Here are some numbered points:
[-27 -25  12  46   1 -26 -58  30 -16  11  29 -19   9  15  14  49  47 -31  17  55  -2  53 -45 -39] 0
[ -7  -3 -13 -69 -11  39  17 -29   0 -20  -2   7  -5  29  13  -7 -56  19 -37 -63 -28 -29  15  19] 1
[ 32  -7  28  26  21 -44 -31 -24  -3 -53  12 -28  20 -19 -31  31   6  -8 -39  -2  37  32   8  -6] 2
[ 10  -8  -3   5 -37   8 -12  16 -12  -2  29 -20  -2 -17 -46 -20  -8 -26   4   8  -2  21  -1   5] 3
[  2  15 -17   0 -17  16   9 -10 -10  -7  12 -25  19  17   3   6 -14  46   1 -34  26 -27  20  44] 4
[-22  -8 -17  43  -2  21  -1 -15  41   5 -33  -1  29   6  -4  33 -27   0  10  59 -26   9 -33 -14] 5
[-22  27 -14  28  15 -48 -19   6 -45 -35  18  17  31  17 -33  19   5  28   9  21  64  25  31 -24] 6
[-37 -23  32 -10   3 -11  19  -9   0   5  16  -7  11   4  -7  24   1 -19  -2  23   9  18  -3  -2] 7
[-33  -4 -37  34 -26  15 -16 -26 -12  43   1 -24  12  23 -16  33 -51  53  11  59 -35 -47 -25  30] 8
[ -5  49 -12  30 -16   5  -3  -1 -30 -29  13 -17  26   1  -2   7  10  42  18   7 -11 -35  -8  12] 9
[-27  21 -27   3  -4   6  15  16  -4  26 -23  32  -7  11 -17  13 -16  16  23   3  26 -20  -4 -41] 10
[ -7 -14  38   3   6 -18   5 -12 -13 -10 -12  -1   6  11   8   3   1  -4  11  39   9 -22 -27   6] 11
[-14   1  -6  50 -34 -24 -21 -22  13  -4 -25  10  41  19  -8  62  -4 -23  35  70  32  -5 -37 -28] 12
[ -3 -41  13   3 -11  31   6 -20   6   8 -11  -2  10   6  31  20  -6  12 -21  31 -31 -15 -33 -13] 13
[ 23  -2 -42 -10 -59   9   2   7  33  18 -15 -20  25  -2  30  17  -5  -6  32 -13 -32 -34 -23  15] 14
[ -8  10  -6  46  21  -5 -23  30  25 -18  10  16  36  13 -25   5 -13  23  15  71  53  57 -18 -12] 15
[-38 -18  22   6  36 -46 -10  14 -17 -18  25 -22  15  -7  -4  25  16  13 -12  27  21  45  11   4] 16
[ 25  35 -51  -6 -34  34  -2  36  14  27  -9 -20 -23 -17   7 -29  14  -5  -3 -56 -66 -14   9  13] 17
[ 23 -17 -30 -41 -13  63  10  -8 -14  46 -20 -13  18 -19 -14 -24 -25  -5  -6 -14 -58 -31 -29  26] 18
[-40 -18  24  58   3 -57 -75   4 -21   7  43 -21  25  33  -2  43  18  31 -13  81  28  33 -29 -31] 19
[-21  13   6 -16  -6  26 -32  -4 -41  34  22 -14 -21  24  58  19   1  33   5 -18 -22  -1  -9  23] 20
[-32 -26  -8  -4  -6  18  30 -15  18  34  14  14 -18  20  -6  16 -58 -20   4  28  22 -13  19   7] 21
[  7  -8  32 -40  -9   8  30  26   0 -16  10   2 -25 -20  12 -39   5 -17  -9 -72  11   4  37 -26] 22
[-45 -22  23   4 -32  31  12 -10  14 -11  -1   2  -2  10  -7  26 -19 -42  -9  -7  20 -21 -33 -44] 23
[-24 -17  24 -32   0   9  49 -17   1  12 -14  14 -22 -15 -23 -16 -18 -33  -9 -43   0   4  13   6] 24
[ -5  33  22  14   9 -66  -9   5 -36 -74  34   1 -18  -6 -17  13   6  19 -22 -18  67  47  53   1] 25
[  2  40   6 -11  16  26  13  34   2   0  10  15 -12   1   8 -37  35  -1 -12   1  27  14   6 -11] 26
[ -3  12  -7  27  12 -12  -9  -9 -62  -2  -7 -12 -13  16  -6  -6 -15  61 -14 -36  20  24  26   1] 27
[  0 -27  -2 -38  21  -8  25 -34  17 -31 -31   3 -10   2 -10 -24  -1 -38 -22 -64   5 -23  32  10] 28
[-14  32  11  11   2 -34 -14 -27 -43  12 -25  -3 -24   6  10  25  15  31   9  -3  -4 -10  10   0] 29
[ 46  36  17  27  25   3  -3  -1  -2 -28   2  17 -30 -23   4   4  27   8  -8  -6 -48  13  15  22] 30
[ 26  15 -15 -23  -2  -9   0   8   8 -10   0  14 -29  -1  29 -17  34  -5   9 -22 -39 -13  24   2] 31
[ 12  -8  -6  33   0  10   8  -3  -9 -30   8  -4  53 -13 -40  31   9  18   6  13 -19  48 -38   5] 32
[ 20  35 -37 -10 -14  65 -28  43  -7  24 -27 -14 -29 -15  29 -22  30   6   4 -17 -84 -37 -25   2] 33
[ 10  -4 -25  -7 -20  37 -10  36   1   3   2   0  11  -8  -4  22   5   9  -8 -27  11 -15  -6  -8] 34
[ 20  20 -39  -5 -14  54  -3  11   4  24  -9 -14   8   2  -8  -4  -5  18   4  -7 -45  -7 -15   2] 35
[  6 -17 -30  32 -18  18 -11  -1   3  60 -18 -12  10  10  -9  33  21 -38  -1  46   0 -15 -21 -20] 36
[ 14 -10 -42 -45  -7  13   1 -25  32  26 -10  -4 -10   4  30 -63 -28  -9 -17 -13 -31 -35  45  23] 37
[ 19 -21 -27  -5  -8  38  12 -10  33  49 -43  16  -6  21 -17   5  -5 -44  11  38 -42   6 -38 -18] 38
[ 33   8 -17  33 -27  12 -31 -15 -22  11  15  -4  29  -4 -18  54  -9  25 -12   1  -8  19  -7   6] 39
[ 15   9 -16 -28 -37 -21 -16  22  25  12  10   7 -11 -23   3 -19  46 -31   3 -58  -8 -16  31  -3] 40
[-18 -26   8 -29   2   8   6  12  30  -2   4  -2  29 -20  37 -19  -2 -50 -14  23  -5  -8 -10  18] 41
[ 23 -14  48  -6  17 -28  -8   6 -17 -37  -1 -19 -16   0 -17 -11  16 -49 -14 -33  11   8  39   7] 42
[-10  -2   2 -18   7  -8 -20   6 -23  28  12  -3 -25  -5 -13  19  41  10 -25  -1 -22   9 -20 -22] 43
[-26 -37  15  34  11 -29 -31  17 -15   7  20   7  24  -3   0  66   4  10   6  71  29 -29 -31  -7] 44
[ 43  13 -11 -26   9  42 -17  25   4  50 -32 -20  19 -37  -9 -26  44   8  12   5 -31  22 -49 -12] 45
[-11 -12  14 -52  -9  23   4  15  -1  32 -14  -1 -14 -27  -4 -26 -18 -16  -8 -19 -11 -23 -15  14] 46
[  5 -18  19   8  20  21  36 -19  46 -31 -20  11  11   6 -12 -38 -39   3   1  41 -66   7   2  40] 47
New points follow, each followed by the numbers of its five nearest points above, looking only along the 6 directions in which the numbered points spread most, nearest first.
[  9   2  -2   4  -8 -11   9  26   1 -11   5  11 -24   1  29 -30  49   2  -4 -20  -5  -8   9 -28] 26 31 40 43 3
[ -8   5   8  15   8 -24 -52   2 -67  -7  18 -13  -1  -1  -4  -4  35  13   8   5  34  19 -18 -15] 29 16 43 39 27
[ 58 -11 -66   6 -38  63 -52  18  -7  59 -12 -52  42 -64   0   5  12   7 -11 -52 -61  12 -23  22] 33 45 17 35 14
[ 38   2  -8 -12   4  12  16   0   3  19 -34  -3 -25  -3   1 -15  20 -22  -1  -8   6   6  22  -3] 26 31 3 34 40
[ -5  13  16  16  -1 -58  -1  -3 -13 -23  18   8 -15 -21 -21  14  25 -11  26  14  44  28  38  -6] 2 16 6 25 42
[ -6 -32  15   1  16  -8  -5 -12  33  -8  15   2   7  13  11 -39  19 -39  -6  36  24  21  -4 -27] 7 41 11 3 23
[ 23  45  10  -3  17 -24  -1 -12 -19 -57  17  -9  -2  14   9 -25 -20  40  36  17  14  36  20  16] 27 2 9 30 4
[ 19  13 -23   9 -19  40 -25  13 -16   5   8 -18  37   6  -3  -7  11  53  -6  11 -25   5 -37   4] 39 9 35 34 14
[ 39  18  10  -7  -3 -29 -21  18 -13 -10  13   9 -19   0  -5   6  24  13   5 -41  23  10  31   2] 26 31 27 42 3
[  1   0  14   0  18 -14   1 -46   7  11 -38   8 -10  17  -6  24   2 -18   3  -5  27  -2  19 -19] 7 11 3 23 21
[ 38  21 -14  29   3   5 -35  15 -10  41  -8  -2 -19  -2  33  25  59   8   7  18  -4   4   2  -1] 43 39 34 45 3
[-27 -14   9 -18  10 -27  59  20   5 -43  47   6 -24 -25   5 -38   0 -26 -12 -20  -3  16  37  -9] 42 28 22 24 26
[ 22  -3 -12 -15 -28   3 -14 -14 -40 -14  11 -14  -9   7 -31  10 -26  -3 -32 -32 -27  -2   1   4] 4 31 34 29 3
[-14  -1  32  56  19 -27 -25  33 -21  35  19   8   5  32  19  47  53   2   1  67  18  57 -13 -48] 0 19 44 16 15
[-11  18   2   3  25 -45  15 -19  -5 -55  17 -14  12  31  -2  34 -28  49   2  -4  51   5  19  26] 27 6 4 2 25
[-27  27   5 -16  16 -31  19   7 -22 -50  -6   0 -19  -1  18 -10  -4  38 -16 -35  26 -13  22  36] 27 4 29 42 26
[-24 -15  -6 -18  23  46  26 -16 -40 -22  21 -42  11  -8 -29 -23 -52  23 -17 -16 -25  52  -2  56] 47 4 30 1 37
[-17 -28  -6 -38  16  34  44   4  24 -40  18 -23   9 -29  18 -69 -27 -10 -21 -45 -38  34  43  46] 28 37 24 1 22
[-21 -27 -19  -2   4   9   1 -23  15 -17  -2 -12  33   1  29  -5 -11 -23 -38   3 -45  -3  -7  10] 13 41 11 46 7
[ 37   8 -17 -33  -7  53  -7  11   3   8   3 -30  -7 -15   4 -34  16  17  14 -44 -46   1  14   2] 17 31 35 33 37
[-23 -25 -21  13  15  43  11  -4  -8  54   6   4 -23   9  13   2 -30  -3 -11  23 -14 -10  17  20] 13 46 21 11 14
[  1   5  12  -1  21 -16   3  12  21 -13 -27   4  -7 -10   6 -32 -11  -9 -19  32  10  18   2  42] 3 11 41 7 26
[-12 -38  34 -15  50 -10  27  -2   4 -15  23   6   7 -15  13 -19 -45 -19 -13  17  11  24  -5   0] 7 11 41 24 42
[ -8 -17 -17 -46  -2  -1  24   0  21  21  -7  27 -16  21  17  13 -15  -3 -13 -22 -17 -17 -12  -4] 46 24 37 41 21
[  0   4  34  58  14 -78 -62   9 -24 -34  34   5  -2  -4   1  36  38  21 -15  51  22  19  -7  -1] 16 19 2 0 6
[ 61  -9 -44 -10 -39  65 -15  38   4  52 -16  16  -8 -20  -6   3  62  19   3 -37 -60  -1 -14 -12] 33 17 45 35 14
[ 26  14   0  -4  47  -7 -22 -28 -10   5 -20  -1 -31  -5  27   2 -22  29 -35  -9  17   7  12  12] 29 27 4 30 31
[ -2 -17 -18 -27  -7  16 -11  38  15   0   5  -3  13  10 -15  14 -41  -1   9  25  34 -44  -2   4] 10 21 23 34 3
[ 18  51 -21  -3 -31  13  13  32 -22  30 -14  24 -25  -3   3  24  39  28  31 -12 -33 -19 -12 -16] 34 35 14 17 31
[ 33  19  -1  -6  14  29  -7  12 -15 -30  -1 -19  45 -23 -22 -44 -14  40   7 -13  -9  13   5  25] 30 9 3 32 4
[-31 -34  36 -10  13   0   6 -52  19 -19 -37  14  21  14   1  35 -49 -25 -34  25  10 -35 -39 -15] 21 7 11 23 13
[  4  -1 -17  -9  25  14  27   6  30 -46   8   1  13  -9 -11 -17   4   2  -3  -6  -7   5  13  20] 3 26 30 31 24
[ 39  27 -15   7  30 -29 -10  -4  28 -51   8  34  51  -7 -16 -21   0   7 -10  32  11  13  13  39] 32 2 3 30 39
[ 19  10 -12   4   7   0 -43 -28  13 -45 -16 -16  -8 -37   5  -5  -7   5  -7  -5  33 -20  13  41] 3 26 4 30 27
[-18 -31  21 -63  -7  -2  15  12 -11  -1  24   2 -31 -13  19 -21  13 -25 -16 -75  31   1  57 -11] 22 28 24 40 42
[ -7  -7  -4   9   2  20   4  21   1  55 -20 -27  12 -15  18 -28  11   6  33   8 -25  -4 -42  -7] 14 35 36 45 13
[-38 -62 -19   1  -5  -5  39 -24  14  17   2   7  44  11   9  18 -65 -17 -22  49  23  -9 -22  16] 21 23 11 7 5
[-14   8  -9  36  14 -41 -40 -16 -14  -2  44 -14  33  20   3  13  -1  15  28  80  45  14 -48   0] 44 19 15 12 16
[-22   1  -4  -4 -18  15  33  22  30 -43  19   4  40 -50 -10  -4 -18  -2  10 -21 -30 -31 -27  10] 3 34 41 46 14
[-13 -31 -15 -15 -27  -4  27  17  13  22  -1 -27  34  -5  -5 -34 -17  11  12  -4  12 -34 -39  32] 14 21 46 34 13
[-23  -3  37  -3   7 -51   8 -13 -13 -34   0  25  -3  38  15  39   3 -13  -1  14  19 -12  -2 -15] 7 11 16 29 23
[-30 -13   7  11  -7 -34   8  -5  43 -18  11   4  28  40  12  14 -17 -58  21  26  15 -20 -13 -12] 23 7 11 21 41
[-12 -15  14  37  10  15  14 -21   1  55 -27  26   5  33  -2  44 -16   4  33  71  27 -36 -37 -51] 12 36 5 44 23
[-48 -54  25  23 -19 -30  -2 -19  20   0 -27  34  29  59   7  74 -32 -45   6  35  24 -20 -20 -29] 23 21 7 44 12
[-24 -15  -8 -20  15   6  33 -27  58   2 -11  10 -51  -1  11 -37 -35 -38  -7  30 -28  29  23  31] 41 24 47 46 28
[  3  26  12  19  10  25  20  -3  19  -3 -17  -2  16 -22  -5 -16  19 -11   1 -22  13  11  28   9] 3 26 34 31 30
[-35  20   7  65  20 -29 -14  28 -22 -68  38   3  40   0 -32  23 -20  61  31  22  67  41   1  17] 6 15 2 25 16
[-13 -43  13  19 -25 -17   5 -48  16  -2 -20  21  12  43 -29  51 -32   4  -5  28   7 -38 -34 -23] 21 23 11 5 7
[ -3  -2  22 -29  19 -24  52  16  25   6  41  18  -6 -20  -6 -21   2 -58  29   4   8 -12  26   9] 24 41 28 42 22
[ 14 -18 -17  11   4  50  20  18  12  41 -17  -8  22 -20  -8   2  13  15 -18  25   4  41 -33 -17] 3 36 38 14 34
[  6   5   2 -16   3  -2 -12 -29  14  -9 -13 -12  -1  -1   9 -15  -3  -5   2 -11  -6  -8  24  10] 3 31 26 46 24
[ 15 -14 -39 -20 -28  70 -16  -3  14  51  -6 -23  -3 -14  14 -17 -32   5  17   9 -48 -26 -34  17] 18 14 35 38 33
